One turning vector, and how many steps it has turned:
The counts run from 0 to 201.
[122 100  87 109 109  95 115 168  92 148 167 120  81  97 109 135 114 141
 150 124 117 115 149 124 126  76 133 111 107 160 162 141  83] : 95
[143 118  91 133  61 136 108 151 122 129 147 118  80 106 100 136 123 157
 128 135 132 104  94 124 110  94 148 107 106 149 180 115  73] : 97
[152 110 119 183  66 159 105 109 132 123 102 147  94  97 134 124 134 102
 127 105 121 117 109 129 139 167 132  74 116 149  99 145  98] : 12
[157  93 118 133  93 132 109 127 132 164 110 110  92  95 117 147 128 121
 152 124 123 166 173 122 147 181 155  57 136 144  85 128 110] : 19
[137 107 109 128  88 118 132 175  99 148 154 102  79 113 136 150 125 149
 162 144 128 117 129 127 102 116 140  77 104 179 168 156  99] : 92
[131 137 100 152  67 141 154 133 149 160 134 135  90 132 113 147 143 122
 124  92 156 148 129 117 154 166 170  78 142 182 150 128 116] : 145
[165 150 117 141  89 128 113 179 125 178 151  89 107  95 131 168 111 136
 172 124 149 143 141 120 119 145 144  68 132 143 134 120  98] : 84
[155 150 118 147  78 123 125 112 135 140  85 151 104  93 146 107  92 142
 119 110 123 126  91 126 134 142 106  55 123 110 131 122  80] : 186
[142 134 102 159 103 131 132 151 114 148 133 128  96  94 174 156  91 120
 119 146 135  98 142 160 123 168  90  54 120 138 146 130 109] : 72
[115  97  98 122 112 103 132 150 118 145 128 129  82 125 146 148 131  90
 109 132 117 105 170 144 150 201 140  64 133 168 113 124 112] : 136
[136 153 145 165 125 121 103 157 132 143 120 161 123 134 133 115  75 142
 140 114 102 144 204 132 118 171  74  80 123 135 130 133 127] : 63
[156 116 133 162  92 131  79 133 120 118 137 144 103 121 126 120 113 114
 104 103 103 112 175 105 138 198 139  82 129 125  94 108 104] : 124
[136 140 124 150 115 130 142 154 117 139 127 142 104 125 160 128  80 143
 133 133 138 119 153 149 111 182  94  31 106 132 135 146 135] : 68
[123  80 101 165 109 134  82 108 101 116 126 139  72 116 155 122 123 106
 120 126 116 112 158 158 126 169 113  68 100 143  96 141  90] : 7
[152  84 119 183  92 145  91 108 109 133 121 139  83  98 146 122 135  94
 127 101 101 127 154 134 146 166 113  82 119 150  92 152  96] : 11
[130 125 125 173 101 123 106 127 150 142 113 189 118 115  80 100 118 166
 131 118 116 170 167 124 135 102  76 118 126 141 157 123  85] : 167
[104 132  95 122 113 108 125 176 161 167 106 145 101 137  70 148 148 136
 156 134 126 169 182 146 145 140 131 120 145 170 142 118  93] : 151
[108 107 109 128  84 137 133 131 159 122 110 133  88 149 138 114 108 182
 105 139 106 121 163 128  78 159  87 100 137 166 184 101 123] : 48
[139 175 142 165  98 139 131 157 156 131  93 171 131 134 122 123  86 153
 132 135 121 129 129 144 114 176  90  58 103 128 146 150 132] : 65
[116 126  86 110  93  97 129 172 119 139 126 134  91 100  89 130 114 149
 144 140 122 104 101 140 136  75 136  96  93 161 165 145  78] : 94
[126  98 132 142 139 115  92 131 128 144 110 149 111 114 149 112 101 166
 134 149 111 149 191 143 100 151  68  66 121 117 133 121  91] : 176
[136 132 107 165  80 141 120 109 141 120 143 156  96 135 139  99  69 164
  92  85 128 114 154 113 113 147  95  71 139 136 158 110 123] : 56
[138 159 110 122 104 111 114 202 137 169 104 121 115  96  84 156 115 140
 181 151 122 139 126 148 135 129 126  97 108 136 141 127  84] : 86
[136 102 104 169  80 155  96 104 133 111 103 144  82 117 140 123 128 112
 113 138 121 108 111 158 121 169 116  63 106 134 108 136  88] : 8
[116  90  80  91  98  84 154 125 128 156  90 141  78  87 103 129 139 130
 120 127 111 143 149 131 176 118 134  99 141 166 138 139  98] : 30
[152 100 106 161  72 138  79 150 111 135 169 111  81 108 111 129 129 146
 143 116 108 111 140  95 101 100 144 127 130 161 170 109  88] : 100
[167 158 128 165  86 128 138 164 106 172 153 116 108  98 149 144 100 121
 159  99 143 143 127 119 142 140 135  59 131 144 136 146 108] : 80
[116 124 114  88 105  98 133 152 163 145 101 146 113 139  68 113 102 188
 141 113 114 162 182 107 130 127 122 112 134 161 149 115 112] : 42
[ 86 105  79 117 116 109 133 134 141 141 123 163  86 131  80 121 126 162
 116 134 131 151 163 158 141 100 103 103 123 170 171 133  91] : 159
[128 105 136 157 111 143 108 121 135 136 104 142 103 120 166 121 112 180
 126 157 117 135 154 135  85 171  80  54 118 113 149 124  95] : 177
[108 126 100  99  92 121 143 142 177 118  88 134 101 149  82 109 105 197
 122 140 122 135 147 127 102 146 116 103 130 149 178 101 115] : 45
[124 112 121 109 105 124  76 161 139  90 105 149 103 140  57  99 112 166
 123 158 102  99 134 136 104 134 127 101  88 118 137 125  92] : 110
[127 158 110 156 102 106 131 170 120 149 100 164 109  76 133 148  95 100
 121 139 104 105 131 166 161 127  78  83 117 125 140 139  96] : 74
[102 110  91 157 106 122 110 122 144 143 119 174  93 114  90 115 123 155
 107 123 129 154 164 150 141  88  83 116 136 146 162 109  80] : 163
[122 109 107 104  92 128 132 131 163 126 123 120  95 152 112 116 109 191
 122 129 127 142 168 110  89 157 124  85 138 159 167 105 123] : 44
[108 111 100 106 124  89 132 163 122 139  96 154  90 119 107 144 129  97
 110 139 112 116 169 158 170 183 139  68 115 150  98 138  94] : 135
[ 98  82  92 132 120 128 141 143 130 155 148 138  81 151 116 137 132 158
 144 129 132 161 188 137 117 127 106  96 131 193 164 144 117] : 156
